In the rows, zero is written as 128.
A single turn carries every row of the set below to another of its rows. Some are shown first; where does it send the rows asked next?
bafom: [ 92 137 103 131 157 118 154 141  96 141 117 106 134 153 116 137 127 105
 145 116 130]
met: [130 120 132 127  93  96 114 160 136 102 101 149 116 118 119 131 131 115
 144 131 110]
bap: [124 147 156 130 111 112 118 137 104 140 122 130 145 135 107 122 100 102
 109 107 140]
genab: [128 149 101 151 153  88 153 129 132 121 144 168 115 164 130 116 129 111
 134 151 138]
riz: [144 100 113  97 137 115 140 119 139 147  97 142 123 144 145 143 124 123
 168 153 107]
Lonal: [130 103 153 135 131 127 115 111 109 150 125 137 101 142 119  92 105 122
 114 115 155]
Topak: [120 161 118 123 121 116 106 102 146 158 115 137 108 130 115 109 155 147
 150 127 113]
Gomid: [108 106 126 158 150 145 138 114  92 124 128 106 108 110 114 130 116  96
 129 161 143]
kazud: [ 99 117 104 150 135 131 149 166 133 117  92 139 127 102 141 126 135 116
 129 141 131]
tes: [132 143 121 109 101 108 105 143 147 169 148 141 126 138  98 134 137 118
 117 123 117]
Gomi: [156 122 102 142 152  99 151 120 114 136 143 125 137 132  86 141 138 112
 127 173 152]
vakar: [125 102 128 113 143 122 100 122 139 118 130 135 117 154 119  87 141 150
 135 154 165]
Tenar: [111 131 105 130 125 128 178 131 165 112 125 133 122 160 136 110 143 141
 135 124 119]
zadat: [123 127 128  96 143 111 117 123 101 131 132 115 103 179  94 134 136 132
 135 112 132]
zesad: [138 137 132 108 135 143 121 119 133 147 144 129 135 148 150 141 121 130
 124 183 106]
dor: [106 140 107 155 119 133 140 131 136 171 144 129 107 119 128 139 127  82
 112 131 122]
fova: [133  93 159 142 113 139 108 123 123 100 144 142 103 119  93 135 129 119
 130 164 136]
niso: [144 123  98 125 118 119 151 117 149 128 140 118 101 102 140 102 131 133
  99 154 113]
Vin: [128 115 127 132 151 107 113 103 132  98 136 155 105 133 129 109 168 129
 172 134 130]
buf: [113 148 140 128 145 141 119 106 127 119 152 125 121 155  99 144 171 147
 151 133 126]
Zimu: [116 112 134 134 129 117 117 113 175 154  90 128 122 113 116 136 143 116
 117 125 162]
Zared: [126 137 125 171 131 118 168 148 133 136 120 131 111 168  95 157 141 136
 140 151 122]
sefat: [108 117 163 133 123 126 118 150 121  98 116 120 138 124 118 136 123 130
 109 131 171]
Led: [159  88 145 150 148 135 120 112 130 159 124 121 137 123 108 125 149 106
 110 119 137]
Gome: [109 134 156 127 165 107 111 136 102 104 111 132 108 115 136 129 113 127
  99 123 119]
rabi: [130 103 106 115 149 109 176 127 115  92 125 122 143 114 104 123 127 130
 145 135 116]
soku: [112 109  91 133 168 140 139 129 132 146 142 134 118 136 145  99 146 113
 113 140 159]
Gam: [126 126 138 104 138 121 127 124 128 127 150 126 124 134 142 182 120 118
 139 178 108]
fem: [ 94 132 134 116 159  84 113 121 148 114 117 146 131 129 134 134 129 106
 123 114 161]
Fot: [122 126 121 148 130 107 151  98 138 127 187 112 124 138 117 116 119 105
 141 152 125]
sirop: [122 155 107 152 120 109 142 118 148 144 106 134  95 124 109 132 117 134
 114 182 146]
sil: [ 99 135 127 137 118 119 163 113 128 133 126  92 109 120  94 143 106 142
 139 146 106]
Deras: [127 126 170 167 144 138 121 135 113 138 130 126 120 154 120 133 129 118
 112 109 101]
penab: [153 121 101 142 157 105 156 146 102 114 109 143  91 125 117 127 134 146
 112 162 116]
Nolus: [149 115 124 119 128 139 131 118 145 145 117 151 142 150 155 120 123 121
 150 172 106]
tero: [119 104 135 107 142 103 126 155 132 140 129 119 118 140 122 141 146 134
 108  99 168]
sonez: [147 134 134 134 123 128 103 105 127 116 142 144 141  90 100 120 154 124
 143 159 116]
rubi: [129  86 149 147 112 108 127 148 145 144 124 155  97 118 130 126 129 111
 122 104 145]
Ridos: [119 102 129 100 146 115 138 116 134 127 119 128 107 146 138 174 123 126
 166 166 121]
vete: [133 139 125 116 127 111 119 129 120 114 117 134  94 100 114 154 170 139
 140 124  94]

fova moves to zadat
Ridos moves to riz
Lonal moves to bap
Now find these:
genab moves to sirop
Deras moves to Gome
buf moves to vete
niso moves to Fot
kazud moves to soku

A single turn carries every row of the set below to another of its rows. Some are shown first; where does it send the rows asked next?
topor: [137 172 151 129 122 115 141 140 119  98 165 119 129 134 145 123 159 116
 131  96 122 118 135 111]
kekiz: [137 171 139 117 130 103 132 145 121 129 173 118 121 120 119 134 169 146
 134 137 108  98 139 131]
dag: [143 138 116 130 138 101 143 129 125 111 124 132 131 171 113  66 137 140
 121 141 164 106 141 132]
lamem: [142 119  92 141 133 128 124 104 126 129 141 133 113 124 116  95 155 159
 120 135 153 116 123 115]
Tefo: [137 132 119 132 120 171 133 114 122 159 114 115 144 154 129 142 115  80
 139 163 120 111 137 137]
bilub: [123 123 142 138 139 140 128 121 126 164 131 127 142 153 134 137 121  77
 131 167 126 116 128 173]
buga: [143 145 166 130 144 162 129 117 128 149 134 142 132 140 154 118 102 102
 166 147 130 114 165 150]
Goro: [118 114 128 129 121 171 171 122 113 132 168 114 117 144 101 147 102 140
 148 128 128 122 166 158]
madi: [118 117 134 115 141 161 169 123 127 129 157  97 118 133  86 143 125 133
 142 137 151 115 157 178]
tano: [145 158 147 145 141 144 105 109 107 135 131 147 123 134 142 103  99 106
 158 121 142  96 128 119]
tenuv: [127  91 104 147 113 132 145 106 129 148 136 100 109 135 120 114 118 157
 131 153 156 115 152 123]
kidaf: [167 149 116 148 132 105 136 126 106 133 141 138 140 155 114  79 130 150
 138 113 168 114 128 136]
Sasi: [119 122 142 138 125 136 126 105 116 156 136 116 147 143 128 135 111  91
 140 177 109 109 121 157]
farip: [117 130 170 125 120 158 139 131 125 130 130 113 135 157 116 153 111 137
 123 119 155 133 187 151]
fero: [161 149 108 154 147 109 146 127 107 124 124 139 149 148 127  84 123 148
 141 125 170 116 146 115]
mife: [160 145 115 149 135  96 150 131 118 127 120 132 130 154 106  72 114 142
 123 134 159 107 132 123]
Puga: [143 160 131 114 127 104 144 157 121 113 155 112 122 135 123 131 156 119
 134 102 114 131 129  99]
kiveb: [128 114 121 151 131 152 123 124 119 173 137 119 140 129 131 142 114  96
 151 157 123 101 129 163]
zubeb: [146 174 154 127 143  99 133 152 108 109 150 131 136 117 128 117 134 111
 108 108 125 128 136 107]
vul: [100 138 158 114 143 174 164 123 125 127 134 118 154 143 108 124 126 137
 120 114 165 122 162 162]
Lek: [128 128 127 135 121 157 118 117 113 149 142 123 149 162 135 142 102  75
 129 164 118 114 128 149]
Pebel: [ 99 143 136 114 134 143 163 111 100 133 166 125 122 132 104 151 100 137
 142 129 153 131 153 177]
pubu: [148 158 136 121 128 118 153 150 112 101 138 118 120 128 128 122 154 105
  99 112 114 124 139  97]
venen: [107 121 107 115 131 167 167 134 126 138 151 113 109 146 102 150 110 143
 138 131 136 122 160 170]
siz: [127 128 129 148 116 150 125 116 122 167 143 141 132 149 142 143 110 101
 127 175 109 128 128 143]
lene: [119 157 146 107 126 150 162 140 108 108 115 109 154 148 118 129 141 145
 114 110 149 147 169 135]
Legin: [ 99 119 122 114 139 161 179 121 101 136 158 111 126 138 108 138 109 128
 146 122 150 120 166 170]
Gugi: [170 131 118 137 141 122 135 136  99 130 108 141 138 148 113  74 120 144
 112 124 161 118 150 125]
zuve: [143 167 128 134 124 128 139 150 109 114 152 106 134 107 119 114 170 144
 108 154 115 110 111 137]
Deve: [142 169 149 103 118 119 135 156 113 109 152 110 122 134 125 114 147 106
 110 103 131 120 133 100]
Sutag: [101 123 130 104 125 160 166 110 120 122 166 110 116 153 105 145 116 138
 120 153 127 128 156 171]
ribak: [169 114 102 134 117 116 137 118 139 131 114 118 117 127 124  94 123 151
 110 152 155 119 142 125]
didoz: [145 150 131 130 129 110 135 168 114 124 161 108 131 117 136 125 133 130
 128 100 107 121 128  96]
sepun: [129 140 149 152 131 173 103 122  99 133 136 136 125 145 150 127 102  99
 156 148 121 131 141 128]
vupa: [128 160 132 104 142 129 127 158 137 130 169 119 135 123 120 139 145 121
 129 171 104 105 126 159]
Suzut: [165 143 119 138 122 127 148 131 115 119 120 127 130 170 121  82 142 148
 143 114 169 115 145 107]

zubeb moves to Sutag
tano moves to vupa
Now find these:
Pebel moves to dag
Gugi moves to siz
Deve moves to venen
sepun moves to kekiz
buga moves to zuve
Legin moves to mife
Goro moves to kidaf

A single turn carries every row of the set below to another of its rows. Some are shown first; where does it send the rows asked next?
tib: [137 134 121 120 129 164 133 155 136 130 118 126 111 125 113 110 126 130
 146 110 119 161 160 126  95 116 131 106 106 153 119 175 129 118 178 109
 106 177 116 144 107 136 109 139 169 144 169 142 106 138 112 109 107 163
 108]
naz: [135  92 149 126 111 116 138 153  86 145 111  96 105 125 100 180 125  93
 145 106 152 153 148 140 141 145 123 152 121 153 115 117 112 109 160 132
 107 176 127 152  86 158 122 134 144 146 152 128  78 130 106 132 121 128
 110]
Nov: [150 131 126 155  88 108 145 164 153 147 101 121  90 108  74  99 110 128
 114 143 106 196 168 133 120 103 146 153 111 112 102 106 110 109 166 110
  99 155 150 130 102 111 127 162 114 124 153 133  80 144 106 115  54 146
 183]
zema: [132 121 121 173  68 116 152 143 134 133  81  92 119 111 109 119 119 127
 152 147 144 155 125 111 164 147 148 156 124 132 139  99 123  93 149 141
 134 157 156 118 100 139 111 123 176 145 125 175 155 120  91 140 108 121
 123]
kope: [141 124 130 128  97 119 157 175 130 144 111 113  99 141 133  87 138  76
 133 166 112 190 126 131  99 132 118 142 127 137  76 105 123 157 160 120
 137 135 153 119 109 113 118 132 164 140 185 111 121 159  59 112 102 109
 133]
lilu: [139  91 114 151 109 126 136 147 128 109 131 127  75  93 128 120 106  84
 154 128 105 136 123 143 116 111 141 103 110 173 123 159 117 138 162 107
 110 152 154 126 104 107 161 150 138 133 154 144 118 122 148 109 111 129
 134]
valep: [ 86  95 146 157 100 118 124 151  86 153 112 105  89 106 116 148 115  76
 126  97 142 163 125 156 161 138 107 144 136 153 113 133 127 105 144 129
 130 148 126 139  86 129 128 154 123 158 171 130  93 123  93 107 126 172
 124]
Ligeg: [122 121 147 116 116 118 152 141 137 135 120  92  94 109 118  81 111 100
 110 153 174 175 150 125 116 125 134 126 138 140 116 110 140 108 138 144
 110 128 113  95 113 135 106 129 172 109 164 120 125 191  76 138  98 121
 166]
refi: [127  74 141 151 122 145 104 177  88 165 132  80  80  99 101 143  89  69
 124 117 153 155 156 159 135 128 110 130 121 167  97 130 122 118 163 125
 110 167 133 167 104 144 103 151 136 136 147 134 116 132 100 129 121 143
 116]
Meda: [ 92 121 145 194  71 113 130 163 137 142 101 107  86  91 113  88 121  95
 154 161 101 154 104 123 127 147 123 138 117 154 121 104 109 118 173 124
 116 159 175 118 117 152 102 128 143 154 160 143 154 118  65  94 101 121
 141]
gud: [147  98 126 161 116 126 147 144 134 144 113 123 106 106  85  96 124 147
 118 158 125 169 159 112 126  87 136 160 143 131  99 100 111 122 176 138
 143 152 174 107 111  96  96 177 135 122 139 140  83 137 112 143  90 167
 163]
Bibop: [153 132 148 135 131 118 160 147 120 133  87 118 100 104 137 142 125  84
 138 110 130 150 151 132 120 109 153 114 108 182 148 135 113  80 153 143
 121 150 136 121 103 108 110 136 149 142 171 187 119 136 125 117 118 176
 158]
Fugig: [134 107 159 169  89 107 151 170 145 154 119 128  93 109  84 115 127 135
 113 170 113 161 184 120 104  91 127 146 114 100 103 112 104 115 173 134
 110 173 147 102 107 111 130 149 123 112 159 123 122 121 114 139 121 147
 175]
fuliz: [145 128 117 129  84  96 136 133 121 145 111  82 102 111 115  90 138  65
 155 188 124 181 153 130 137 127 148 153 129 135 138 107 106 129 133 130
 123 133 117 124 117  88 142 149 151 118 139 132 135 159  94 147 126 115
 130]
nit: [129 131 130 167 109 129 130 150 167 146 117 112 104  93  90  99  99 121
 138 132 159 154 136 135 127 150 128 125 119 140 119 118 118 107 156 126
 124 146 156 128  93 167  70 129 144 142 121 148 152 156  77 104  75  91
 123]

fuliz moves to Ligeg
zema moves to nit
Nov moves to Fugig
Now find these:
Bibop moves to tib
naz moves to refi

